Some points:
 0.12  0.58 -1.43 -0.01  0.69  0.56  0.30  0.63  0.70  2.09 -0.47 -0.11  0.51 -0.90  0.24  0.29 -1.10  1.66 -0.59  0.92  2.06  2.11  1.84  0.84
 0.51  0.34 -1.12  0.78  0.45 -0.69  0.74  2.61  0.73  0.67  2.04 -0.56 -0.13  0.03  1.01  0.08 -0.04  0.98 -0.48  2.79 -0.29 -0.71  1.29 -0.73
 3.39  0.80 -0.12  0.43  0.38 -0.02  1.40  1.35 -1.67 -0.85 -0.36  1.39  0.81  0.44  0.03  0.28  1.61  0.22  1.23 -2.24  0.28 -0.48  0.11 -0.33
 3.42  1.38 -1.23  0.33 -0.72 -1.78  0.06 -0.90  2.76 -1.21  0.15  1.17  0.25  2.12 -0.08 -0.94 -1.06 -0.32  0.60 -0.58  0.14  0.64  0.40  0.38
 2.27 -0.11 -1.78 -0.26 -0.49  1.40 -0.18  0.64 -0.98 -0.44 -1.34 -0.28  1.02  1.15 -0.31  1.54  0.00  0.42 -2.20  0.58 -2.42 -0.01 -1.30 -1.06
 1.00  0.90 -0.88  0.75  0.52 -0.03  1.44 -1.00  0.68 -0.18 -1.31 -1.87 -0.94 -1.52 -2.92 -1.73  0.64 -0.53  1.00  0.20 -0.50 -1.95 -0.60 -2.00
 1.59 -1.85  0.91 -1.32 -0.95 -0.51 -3.17  1.64 -0.69  0.29 -0.42  0.01 -0.49 -0.66 -2.16 -1.64  0.94 -0.18  1.36  0.20 -0.30  0.16  0.31  0.51
 0.23  2.28 -1.10 -0.03 -1.02  0.84 -0.69  1.19  0.37  1.02  0.82  1.29 -0.98  0.15 -1.71 -0.82  0.28 -0.37 -0.03 -0.07 -0.11  0.57 -0.78  1.26
 0.19  1.63 -0.82  1.03 -2.97  1.02 -1.09  0.80  0.57  0.07  1.69 -0.46  1.61 -0.31 -1.05  0.98  0.66 -0.35  0.48 -0.57  0.79 -0.97 -0.45  0.23
-0.05 -0.44 -1.97  1.39  1.10  2.47 -3.19 -0.66  0.90  0.08  1.54  0.32  0.50 -1.34  0.77  0.13  0.78 -0.30  1.29 -1.44 -0.14 -0.01 -0.31 -0.60
-1.29  1.50  1.11  1.16 -1.05  0.99 -2.26  1.37 -0.87  0.03 -1.57  0.23  0.19  1.89  0.82 -1.36 -0.61 -1.53 -0.69  0.33  1.43  0.49  0.59 -2.85
-0.82  0.19 -0.01 -0.85 -0.39  0.54 -0.59  1.54  0.47  0.25  1.13 -0.68  0.24 -0.51  0.81  0.24 -1.20 -0.54  0.29 -0.42 -0.79 -1.29 -1.11  0.76
-1.04 -0.03 -0.30 -1.91 -0.94  1.22  0.08 -0.15  0.76 -1.06 -0.04  1.75  0.51 -1.21  0.61 -0.31 -0.45 -0.70 -1.23 -0.31 -0.34 -0.84  0.14 -0.23
-1.03 -0.94 -1.67 -1.91 -0.30 -1.09  0.34 -0.79  0.36  0.63  0.00  0.67 -0.79 -0.15  1.15 -0.76  1.68 -0.31 -0.86 -1.03  0.03 -0.29  1.02 -0.67
-0.92 -0.55  0.43 -0.84 -0.94  0.83  1.05 -0.14 -0.13  0.86  0.04 -0.18  0.57  0.22  0.58 -1.51  0.16  0.13 -0.04  0.17 -0.42 -0.39  0.60  0.95
-0.22 -2.15  0.88  0.73 -1.75  1.02  0.21 -0.55  0.69  0.66  0.71  0.44 -0.45  1.43  0.44  0.02 -0.49  1.31  0.96  0.29 -1.71  0.02  1.17  0.57
-1.08 -1.51 -0.19  0.10 -0.82 -1.35 -0.05  0.70 -0.16 -0.03  0.73 -1.18 -2.30  0.50  0.16  1.69  0.43  0.38 -0.43 -1.49  1.13  0.32 -1.25 -1.26
-0.98 -1.31 -0.10 -0.36  0.30 -1.36 -0.13 -0.20  1.02 -0.41 -1.20  0.11  1.01  0.11 -0.38  0.19 -2.15  0.25  0.77 -1.07 -0.27 -1.26 -0.61 -2.12
-1.98  0.20 -0.38  0.54  0.77  0.45  0.79  1.01  0.58  1.99 -1.26 -0.16  0.87  2.22 -1.24 -0.02  0.56 -0.46  0.53 -2.89 -0.29 -1.00  0.04  0.94
-1.66  0.95 -1.03 -1.04  0.33 -0.45  0.51 -0.99 -0.75 -2.00 -1.52 -1.12 -0.28 -0.35  0.27  0.18 -0.42  1.01 -0.30  0.94  0.40  1.04  0.48  1.70
-0.82  0.21  0.36  0.60 -0.27 -1.33 -0.70 -0.68 -0.16 -0.94 -1.95 -0.04 -0.20 -0.62  0.32  1.10  0.21  2.15 -0.99  0.92  0.52  0.09  0.02  1.72
-0.89  0.34  0.18  0.16 -0.16 -1.02 -0.18 -0.13 -0.65 -0.30 -1.44 -0.80 -0.11 -1.37  1.35  0.05 -0.63  2.01  0.83  0.38 -0.59  0.13  0.23  0.10
-0.10 -0.26  0.31 -0.08  1.40  1.76  0.64  0.93  0.86 -0.64 -1.24  0.66 -3.25  0.22  1.01  0.09  0.76  0.71  0.35  0.94  0.18  0.78 -1.10  0.23
 0.13 -0.12  0.76 -0.98 -0.19 -0.39  0.25  0.22 -0.42 -1.70  0.26 -0.13 -0.29 -0.77  0.71  1.01 -1.28  0.59  0.74  0.10  0.94  0.37  0.26  0.38
 0.72 -1.29  0.97 -0.72  0.23  0.72  1.00 -1.54 -1.14 -0.09  0.95 -1.18  0.65  1.00  0.49 -0.77 -0.40  0.89  0.57 -0.14  1.42  0.54  0.41 -0.15
 2.35 -0.06  0.39 -1.92  0.15  0.03 -0.50 -1.70 -0.66  2.74 -0.47 -0.45  0.03  0.12 -0.30  2.51 -0.04 -0.88 -0.59  1.13  0.23 -0.23 -0.26 -0.72
 0.65  0.46  0.75  1.21 -0.13 -0.44  0.69 -0.40 -2.09  0.26  1.54  0.20 -1.52 -1.84 -0.97 -1.10 -1.81  0.28 -2.74 -1.77 -0.61  0.75  0.94 -0.37
 0.85  1.45  1.36 -0.22  0.09  0.18  0.46 -1.24 -0.28  0.47  0.01 -0.32 -0.62 -0.35  1.67 -0.16 -0.06 -0.31  0.26  0.50  0.73 -1.04 -0.98  0.23
 0.52  1.28  1.32 -0.02  0.24 -0.17  0.49 -1.08 -0.01 -0.31 -0.26 -0.53 -0.23 -0.77  2.32 -0.14  1.12  0.70  0.32 -0.28 -0.75  0.08 -0.39 -0.61
 0.71 -1.82 -1.48  1.89  0.65 -1.11  0.23 -0.13 -1.48  0.01 -0.89  0.19  0.33 -0.56  1.96 -0.88 -0.15 -2.23 -0.43  0.99  0.69 -0.79 -0.63  2.02
There is one direction along which these points spread out most. Take the direction at right angles to it along which they spread out most. Then take the direction at right angles to both along which they spread out most. Go by this last direction. How far along it is each point below, from 0 to 99? The average is 50, and the first point in the table lies past the average. One standard deviation of the points above along it is 16.
 0.52  0.04  1.59 -0.05  2.79  0.19 -0.74  0.10  0.69 -1.14 -0.05 -0.78 -1.22  0.44 -0.43  0.99 -1.54 -0.57 -0.87 -0.45 -0.26 -1.35  2.25  1.39 47
-0.43 -0.05 -0.39 -0.44 -0.05  0.41  0.20 -1.16 -0.52 -1.78  0.23 -2.49  0.16  0.72 -0.64 -0.54  0.86 -0.41 -0.34  0.51  0.34  1.22  0.11  0.54 46
 0.09 -1.67  1.67  0.42  0.82 -0.45  0.77  0.91  1.99  0.48  0.25 -0.75  1.34 -0.85  0.01 -0.74 -0.22 -0.73 -0.69 -0.04  0.15  2.13 -2.65  0.15 45
-1.07  0.52  0.38  0.10 -0.10 -0.52  0.77 -0.46 -0.58  0.37 -0.23 -0.18 -0.15 -0.70 -0.01  1.37 -0.38 -2.52  2.00  0.34 -2.06  2.32  0.83  0.26 47
-0.78 -1.01  1.43  1.93 -0.75 -0.23  0.10 -1.46  0.70 -0.26  0.13  0.42 -0.41 -0.08 -0.79  0.80  1.63 -0.43 -0.79  0.83  0.36 -0.16  0.77  0.04 45
-0.94 -1.38  0.91 -0.18  0.08  0.60  2.16  0.49 -0.03 -1.25 -0.34  1.93  1.07 -0.29 -1.34  0.50  0.61 -0.65  0.20  0.84  0.92  0.00  0.60 -0.55 41
-1.39  1.16  1.07 -0.82  2.12 -1.69 -0.98  0.45 -0.10  0.77  2.02  1.47  2.23  0.92 -1.11 -0.35  1.79 -0.07 -0.27  0.07 -0.60 -0.11 -0.22 -0.38 49
-1.75  0.34 -0.79  0.41  0.88 -0.61 -0.25 -1.23 -1.46  0.81  2.14  2.00  0.42  1.50 -1.31 -0.30 -0.69  0.68  0.80  0.83 -0.26 -0.87 -1.75 -0.55 46
